Questions about the row below.
1) Find the entry just right of the largest entry.
2) Find the entry just left of the smallest entry.
3) Find the entry just right of the smallest entry.
4) Find the entry just left of 143.
[126 104 115 125 143 109 121 121 137 148 131 135 123 130 152 135]
1) 135
2) 126
3) 115
4) 125

Read these off the matrix that follows.
1) The entry just right of 153?
2) The entry just left of 119?
3) The third entry in reading order?
[[110, 127, 133, 105, 152, 140, 137, 123, 119, 153, 120, 114, 115, 121], [110, 105, 113, 108, 107, 130, 133, 106, 138, 133, 122, 118, 144, 113]]
1) 120
2) 123
3) 133

m =
[[138 124 138 128 121 127 129 132 116 142]
 [117 134 131 116 124 116 138 148 129 118]
 [144 127 118 126 127 139 139 123 130 112]
 [127 125 126 127 132 132 128 127 120 124]
 [135 121 133 128 124 131 135 130 155 132]
 [113 105 146 135 136 136 130 117 143 110]
 [119 144 133 138 132 116 125 118 143 126]
 [137 122 140 122 120 138 126 135 126 128]
 [155 148 105 137 118 133 130 111 128 120]
 [117 124 140 130 136 127 107 128 137 157]
 [123 133 133 129 124 130 114 125 116 124]
 [134 138 125 129 121 114 134 136 126 146]
 [129 122 122 122 117 136 126 133 129 117]
 [145 127 122 132 134 139 121 117 104 144]
 [122 129 134 134 121 127 116 123 125 128]]
The first entry in reading order: 138
Find the entry directly below the smallest entry.
125
Find the second entry on the main diagonal.
134
The smallest entry in the first row -> 116
The bottom-right entry -> 128
The entry in the bottom-left corner -> 122
Find the first entry of the largest entry's row.
117
Find the entry directly above the smallest entry.
129
The largest entry in the last column is 157
Find the 3rd entry on the main diagonal.
118
Find the 5th entry, reading row by row.
121
The top-right entry is 142
The entry directly above the largest entry is 120
The smallest entry in the last row -> 116
The second entry, reading row by row: 124
Find the 3rd entry from the end, reading row by row.
123
Find the smallest entry in the first column.
113
Find the entry directly above 112.
118
Find the 3rd entry on the diagonal from the top-right corner.
123
Find the 3rd entry, reading row by row.
138
Find the entry directly below the largest entry.
124

Read these off the row that follows.
1) Give the 1st entry.
2) Give the fifth-last entry.
3) Give the minimum.
4) Give the third entry from the right.
5) Give the entry just right of 135.
[109 122 140 137 135 131 152  98 132 126 121 129 131 133 123 124]
1) 109
2) 129
3) 98
4) 133
5) 131

((130, 117, 109, 123, 133), (133, 121, 131, 131, 143), (129, 118, 120, 123, 131), (111, 121, 105, 128, 104), (134, 115, 115, 116, 137), (127, 131, 123, 135, 113), (128, 128, 133, 132, 133), (135, 135, 148, 131, 135), (124, 141, 142, 138, 116))
Report the 5th entry in reading order.
Answer: 133
The entry just right of the largest entry: 131
Report the first entry in reading order.
Answer: 130
Report the entry just right of the centre entry.
Answer: 116
Report the third entry in reading order.
Answer: 109
Report the centre entry.
Answer: 115
Report the entry just right of 127.
Answer: 131
The median of all entries -> 129
Report the entry just right of 130.
Answer: 117
Report the 2nd smallest entry.
Answer: 105
Report the entry just left of the centre entry.
Answer: 115
The largest entry: 148

[117 139 132 143 138 129 124 135 135 152]
The entry just right of 129 -> 124
The entry just right of 138? 129

a = ((119, 126, 117, 149, 118, 128, 138, 136, 118, 130, 136, 137, 141), (123, 140, 117, 128, 132, 149, 139, 121, 133, 136, 128, 115, 119), (120, 127, 118, 146, 119, 129, 137, 135, 119, 130, 135, 135, 139), (120, 126, 119, 148, 118, 127, 136, 136, 118, 129, 135, 137, 141), (138, 131, 140, 103, 140, 129, 117, 118, 140, 126, 119, 117, 112), (118, 129, 115, 149, 119, 133, 140, 134, 119, 132, 136, 134, 139), (134, 114, 141, 127, 124, 104, 115, 136, 123, 119, 127, 142, 137), (137, 128, 139, 109, 137, 125, 118, 122, 137, 125, 121, 122, 117), (134, 114, 141, 127, 124, 104, 115, 136, 123, 119, 127, 142, 137), (122, 142, 115, 128, 132, 153, 141, 120, 133, 137, 129, 113, 118), (118, 125, 117, 152, 116, 127, 138, 137, 116, 130, 137, 138, 143), (119, 128, 116, 148, 119, 132, 139, 134, 119, 131, 136, 134, 139), (123, 142, 116, 126, 133, 153, 140, 119, 135, 137, 128, 112, 116), (132, 117, 137, 128, 124, 109, 118, 134, 124, 121, 128, 139, 136), (119, 127, 117, 149, 118, 130, 138, 136, 118, 130, 136, 136, 141))
The minimum is 103
Read off the entry just right of the centre entry.
122
The fifth entry in reading order: 118
Read off the centre entry.
118
Read off the entry just left of the centre entry.
125
The entry just left of the smallest entry: 140

[[143 134 123 121 124 132 128 121 119 128 130]
 [124 136 130 118 125 129 112 141 149 125 127]
 [139 124 127 115 117 132 123 140 127 138 129]
 [134 136 115 129 127 150 133 123 114 119 123]
 [130 124 119 133 130 136 114 122 119 138 130]
 [129 127 134 122 123 128 127 116 131 124 146]
 [131 129 144 131 123 121 125 118 126 143 126]
 [134 141 147 118 127 139 124 121 137 126 114]
 [136 125 119 129 116 126 123 127 125 151 114]
 [127 112 117 130 123 138 122 126 133 123 136]
 [136 131 124 124 113 134 139 137 131 121 141]]
Indices start at 0.
Which number is the maximum?
Answer: 151
The top-right entry is 130
The entry in row 0 and column 1 -> 134
The bottom-right entry is 141
The entry just left of the largest entry: 125
The entry at row 1, column 1 is 136
The entry at row 1, column 0: 124
The top-left entry: 143
The entry at row 2, column 0 is 139
The entry in row 0 and column 2 is 123
The entry directly below the largest entry: 123
The entry just left of 150 is 127
The entry in the bottom-left corner -> 136
Which number is the centre entry?
Answer: 128
Which number is the top entry of the column that holds the largest entry?
Answer: 128
The entry directly below the centre entry: 121
Which number is the entry just right of the centre entry?
Answer: 127
